In the rows, zero is written as 128.
The rows below come in pairs that one turn or mirror swaps. Which row does each named row swap with?
The rows were stretched afterwards, more along some directions than others.
Q866: [121 149 127 117 108 145 145 136 140 160 140 132 122 134 107 130 133  95
 102]
Q369: [165 150 128 100 122 152 113 134 152 109 145 122 106 128 112  97 126 143
 166]
Q863: [129 122 160 141 121 166 122 118 110 112 151 116 130 111 116  89 128 137
 127]
Q708: [127 140 136 122 119 161 153 147 105 122 124 139 106 150 126 102 146 102
 114]
Q814: [165 119 101 111 151 134 128 109 150  98 140 122 106 121 131  98 113 127
 150]
Q258: [125 120 132 149 127 124 139 124 103 117 137 114 117 162 153 123 151 110
 141]
Q579: [122 125 120 128  89 122 129 125  84 128 153 156 114 137 118 105 119 117
 156]
Q518: [126 117 133 123 114 130 118 119 120 123 134 148 119 128 113 115 115 151
 164]
Q971: [152 143  86 111 120 144 135 145 135 105 114 134  90 136 137 102 105 132
 159]
Q108: [100 115 140 153 142 119 115 131 153 148  93 120 132 130 140 149 118 154
 124]
Q792: [142 130 105 121 129 144 132 143 130 102 113 135  94 125 147 109 104 146
 145]
Q439: [122 122 119 125  92 126 123 121  79 126 159 156 109 139 114  99 127 120
 162]
Q561: [117 154  96 135 111 111 139 133 103 147 164 151 137 145 136 140 136  91
 128]
Q907: [127 148 132 117 119 139 146 138 144 160 130 131 130 132 104 123 136  98
 107]
Q951: [ 88 124 148 164 116 126 124 140 133 159 116 133 139 134 138 154 120 134
 112]
Q412: [161 114 114 115 164 133 120 103 160  97 129 123 106 121 134  96 110 141
 155]
Q306: [125 144 140 113 117 144 144 132 131 158 147 137 121 136 102 124 145  98
 100]
Q436: [143 115 133 125 141 132 101 109 149 106 123 136 132 123 117 116 118 169
 173]
Q138: [148 140 146 114 113 167 126 132 131 120 155 121 117 118 102  89 131 135
 147]
Q531: [139 132 109 124 138 141 129 140 133  99 115 134 102 127 150 113 104 152
 147]
Q972: [141 133 112 124 139 139 136 146 136 106 108 132 109 125 149 116 104 149
 139]
Q512: [123 139 150 119 122 139 146 131 131 157 147 134 129 136 109 125 146  94
  99]
Q813: [ 97 137 127 150 121 111 129 131  98 135 147 149 142 141 147 139 131 112
 117]
Q539: [153 106 123 125 166 130 117 108 167  87 114 119 108 124 140  98 106 154
 156]
Q507: [113 134 146 140 162 139 132 122 137 117 126 120 142 117 151 140 133 148
  99]
Q659: [123 143 114 132  95 116 134 122  86 136 182 138 127 143 124 113 136  86
 137]
Q80: [147 140  99 118 123 148 133 146 130 109 117 138  95 130 140  98 110 140
 156]
Q207: [134 119 128 164 168 114 100 109 150  94 120 108 142 142 156 125 121 151
 167]
Q620: [135 124 121 165 163 117 108 113 142  96 129 112 142 149 156 116 128 133
 168]
Q351: [122 136 139 140 115 164 153 152  92 121 128 124 116 149 138 110 148 101
 105]
Q720: [146 153 111 107 139 133 134 137 141  95 114 135 106 152 136 105 127 127
 151]
Q200: [119 139 134 148 142 130 123 112 118 130 164 115 149 128 138 131 138 106
 106]
Q651: [116 135 136 150 120 163 139 151  94 116 131 135 107 156 137 106 140 101
 123]
Q126: [ 95 136 146 167 106 137 133 150 105 169 127 127 145 135 138 155 137 121
 109]
Q582: [130 150  93 131 128 106 131 126 117 141 174 147 130 141 133 134 130  87
 136]
Q453: [119 153  88 131 114 107 139 129 110 146 160 150 134 144 134 144 128  94
 131]
Q859: [139 150 116 114 147 132 134 137 141  93 107 129 103 156 151 111 125 131
 147]
Q40: [ 93 127 151 168 113 132 125 143 114 164 128 132 143 135 133 152 135 132
 114]
Q687: [127 116 160 141 125 164 113 113 105 110 157 119 125 115 114  86 135 141
 136]
Q850: [113 133 155 150 162 137 121 117 139 121 144 118 145 121 148 136 131 133
  96]
Q242: [ 95 123 151 161 129 118 125 138 137 159 100 126 144 131 140 157 120 144
 116]
Q421: [121 118 137 170 131 123 122 128 107 129 138 110 128 153 156 132 139 117
 143]
Q52: [114 113 165 148 119 162 112 116  97 110 159 123 125 116 120  96 127 138
 122]
Q318: [128 141 115 110 127 134 133 134 155 152 123 133 113 136 107 121 128 107
 121]
Q986: [ 93 117 163 164 132 145 119 118  97 116 138 132 148 120 136 120 126 140
 108]
Q802: [159 163 117 103 124 149 120 136 154 122 143 123 112 134 115 104 134 134
 166]
Q847: [132 117 143 132 160 125  98 107 163 109 117 139 133 128 126 120 118 170
 168]
Q175: [113 133 157 147 164 139 125 121 147 118 138 119 144 119 146 131 128 138
  96]
Q848: [165 126 101 109 154 133 129 109 150  98 148 124 111 125 129  97 117 124
 152]
Q247: [168 125 105 108 160 128 134 112 157 104 137 120 116 123 130 104 113 126
 144]
Q952: [122 115 133 159 127 120 131 129  98 125 143 118 121 159 154 130 138 102
 131]
Q584: [120 125 115 128  81 127 128 120  72 129 174 150 117 139 114 103 132 106
 151]

Q531 swaps with Q848
Q986 swaps with Q659
Q421 swaps with Q708
Q138 swaps with Q518
Q847 swaps with Q802

